(in the rows, 128 means zero)
The same turns and mirrors carry the whole set onto itself and the rows of a family onto each other. Which other rows belong to the same family as each row named below? List them in the order they appear above.
These 18 rows form 3 families of 6 rows each.
Musod: [132 165 118 104 102 118 119 138 123 127 168 135 126 135]
beso: [130 145 123 115 138 126 113 132 121 143 182 128 112 120]
gupiv: [136 144 127  99 101 139 119 133 129 128 167 137 123 119]
nopin: [156 148 163 126 136 131  97 113 137 127 195 114 152 145]
rab: [155 153 162 119 112 120  91 118 160 122 164 121 136 159]
lomov: [136 131 127 130 137 135 109 129 130 141 203 118 124 122]
pagap: [157 159 154 137 128 134  93 144 128 126 203 115 153 143]
vigov: [122 167 137 137 114 126  80 149 124 152 179 108 134 137]
sobu: [139 161 171 126 120 129  82 126 125 130 192 109 150 143]
Kesab: [128 144 142 129 131 122  79 152 121 141 190 102 137 130]
Gupa: [148 136 137 110  88 119 115 120 166 130 177 129 139 146]
mamu: [136 139 117 117 143 137 116 125 123 119 188 125 132 124]
lus: [131 149 125 106  87 124 109 142 138 138 152 127 126 134]
kufog: [129 161 141 118 105 117  89 111 158 122 159 116 142 160]
tet: [156 139 141 109  99 136 121 119 153 126 196 138 141 133]
sofe: [153 138 134 130 103 145 107 116 168 128 180 129 141 144]
Nizi: [117 157 133 119 131 114  76 146 126 141 167 111 124 132]
pef: [139 168 160 116 101 114  83 130 138 119 158 119 135 157]

The rest of the family of tet: nopin, lomov, lus, Nizi, pef
The rest of the family of rab: beso, gupiv, sobu, Kesab, Gupa

The same turns and mirrors carry the whole set onto itself and the rows of a family onto each other. Which other rows belong to the same family as each row named below? List them in the order they appear above.
These 36 rows form 9 families of 4 rows each.
Daf: [133 159 107 176 119 153  99 127 151 111 136 115 123 158 110  93 101 122
 144 159 144 156]
bom: [117 162  88 189 123 165  89 112 149 103 123  80  99 149 116 124 113 117
 136 151 133 145]
kavap: [106 167 103 138 107 145 103 117 144  96 124 121 124 146 140 142 119 134
  99 179 116 118]
dofo: [118 167 111 152 125 165  98 108 157 106 129 107 110 129 126 134 128 123
  73 180 132 120]
Rog: [103 182  94 162 140 159  93 104 146 103 126  90  83 140 108 119 119 121
 121 165 126 139]
nisam: [118 144 101 191 108 163 110 108 165 103 149 135 144 144 104 123 119 114
  97 160 141 113]
seli: [126 154 104 184 129 166 124 122 152 100 150 133 112 171 101 106  98 118
 137 151 130 132]
pulun: [108 134 100 179  80 155 101 113 152 106 141 137 135 138  98 129 110 122
 113 165 132 114]
dep: [100 186  89 170 127 167  92 107 144 108 117  78 118 158 113 119 112 133
 127 165 123 143]
nofev: [142 157 113 177 104 146 114 132 159  93 119 118 109 173 108 109 110 111
 114 170 148 138]
kone: [102 135  84 175  97 139 101 114 152 107 134 123 145 157 114 130 116 126
 117 171 119 101]
rina: [125 168  94 180 103 158 105 129 148 101 151 128 110 163 103 113  93 117
 142 166 150 142]
mos: [116 128 112 167 107 154 127 130 150  94 127 122 135 141 107 128 111 134
 119 152 115 109]
nolu: [101 161  87 151 113 158  94 114 136 102 117 102 130 122 124 125 119 143
 100 150 112 123]
gizal: [100 172 103 161 131 157  88 103 145 134 117 101  90 150 115 138 121 120
 128 172 132 145]
dobe: [112 164 113 137  92 163  94 115 149 117 126 115 108 131 133 130 121 130
  88 171 119 121]
Rolif: [115 139 118 168  98 163 113  98 144  94 133 114 141 157 115 145 110 128
 100 157 114  99]
Zuka: [ 99 173 107 156 117 168 100 102 152 125 135  90  81 157 122 126 105 112
 130 174 126 136]
tigir: [119 120 100 169 106 133 113 114 159  97 135 114 112 154  94 128 116 106
 111 156 127 108]
Tefov: [126 159  88 163  94 152  86 125 149  92 124 103 128 141 123 137 132 138
  93 156 120 119]
Kalu: [118 172  87 140 117 147  98  94 140  99 135 124 115 144 134 129 109 129
  87 146 120 141]
zukoz: [ 90 168 105 138 106 152 107 116 154 111 130 116 117 151 120 121 137 130
  79 169 129 117]
kanen: [135 165 123 174 124 175 120 113 137  96 133 105 110 167 124 117  88 122
 134 150 137 138]
ror: [129 163  91 174 132 159 115 125 152 116 132 135 112 150  95 111  89 111
 133 167 148 146]
lebu: [108 171 100 165 147 170 103 101 159 110 137  89  87 144 118 132 115 111
 106 177 136 129]
Tuke: [115 147  87 165 104 150 106 113 158 115 132 142 142 148  85 140 110 122
 102 177 125 114]
pureb: [103 130 105 166  99 152 105 125 142 105 144 134 143 161  99 120 111 108
 116 157 130 107]
nud: [101 159 126 160 130 161 101  98 153 117 121  90 103 148 116 120 107 114
 140 166 129 155]
sovab: [ 86 165 106 159 134 161 110 111 150 121 130 100  87 155 118 104 117 109
 119 161 141 144]
Dugu: [129 166  92 192 129 165 118 118 159  96 157 130 121 160 111 113 105 110
 121 160 152 130]
kes: [107 174  99 153 110 158  87 105 148 102 110 109 114 130 114 128 137 129
  84 175 118 120]
kezu: [ 96 172  95 175 119 164  93  73 155 118 119 105 111 163 119 128 107 112
 107 160 125 152]
kizut: [120 160 108 172 113 159 108 135 138 105 141 131 126 176 104 100  97 104
 135 158 145 136]
nudu: [118 140 111 183  99 164 118 115 159 101 134 146 139 160 102 119 117 122
 104 161 118 109]
Zisa: [108 167 104 138 115 145  88 114 137 123 118 121 108 135 125 143 130 139
  98 166 125 128]
Zegi: [121 161 117 180 118 166 125 133 155  98 126 104 123 181 103 121 102 130
 142 166 129 131]

The rest of the family of ror: zukoz, Tuke, sovab
The rest of the family of kezu: nofev, tigir, Kalu
The rest of the family of bom: Rolif, Tefov, kanen
The rest of the family of kavap: Daf, kone, nud
The rest of the family of nolu: dep, mos, Zegi

The same turns and mirrors carry the whole set onto itself and the rows of a family onto each other. Which other rows belong to the same family as each row named below? List them in the order they appear above.
These 20 rows form 4 families of 5 rows each.
vog: [129 117 129 124 114 112 135 128 134 130 116 148 135 163 140 121 146 111
 147 129 124 129 124 116 147]
pov: [131 136 130 115 131 117 140 132 139 105  96 145 126 126 119 143 137 121
 123 130 148 104 143 118 129]
fube: [114 125 162 130 135 110 120 136 115 138 126 105 152 114 137 125 146 133
  98 130 130 125 129 115 130]
rumot: [111 131 107 137 105 131 137 119 119 144 149 115 135 147 120 114 152 125
 146 138 124 139 126 146 145]
vake: [ 99 149 146 141 139  95 146 128 140 115 129 137 130 147 129 137 137 130
 126 134 128 130 146 113 116]
nug: [115 140 108 136 128 135 142 133 141 125 137 106 126 106 100 130 145 133
 127 145 149 107 137 146 126]
lefa: [124 119 139 128 120 152 114 132 120 126 121 129 138  99 135 149 122 117
 113 126 108 138 102 126 141]
Miv: [103 141 113 146 121 148 137 124 138 119 145 131 123 115 117 154 119 120
 137 136 105 143 113 141 130]
deban: [118 144 110 129 132 118 155 132 152 108 121 130 122 125 105 142 136 125
 137 140 147 103 141 131 126]
lonab: [ 98 139 141 140 129 114 135 129 114 140 148  90 151 114 120 128 145 141
 106 136 129 128 132 132 128]
kives: [115 131 165 131 140  98 127 135 131 123 114 134 140 135 142 131 140 126
 109 128 130 126 138 103 123]
teze: [ 89 155 131 146 133 105 151 123 129 126 150 109 138 135 115 135 139 139
 124 138 127 131 143 131 120]
timu: [115 130 112 137 113 117 144 122 137 131 137 139 127 164 126 119 147 117
 157 137 123 135 130 132 141]
sipon: [112 136 124 140 127 136 137 128 149 109 127 152 120 126 128 158 115 112
 139 132 105 139 114 124 129]
Demom: [127 128 125 126 125 144 119 134 122 130 121 106 131  94 111 122 151 134
 109 138 152 111 135 142 129]
didu: [137 126 139 113 127 133 119 134 121 118  96 131 131 106 122 130 146 127
 106 129 152 109 139 125 132]
mamob: [111 132 122 139 117 157 123 127 121 130 141 116 134  99 121 148 124 123
 121 133 106 142 106 141 137]
Lemu: [123 117 122 125 103 134 122 123 103 150 134 110 147 135 130 112 155 124
 129 131 125 135 119 139 153]
nuz: [125 123 140 128 126 139 122 132 136 114 113 151 128 117 139 155 117 110
 124 126 106 136 108 115 136]
ran: [135 108 136 116 109 123 121 128 112 141 115 131 146 145 142 117 151 115
 129 126 124 130 118 121 154]

The rest of the family of didu: pov, nug, deban, Demom
The rest of the family of Lemu: vog, rumot, timu, ran

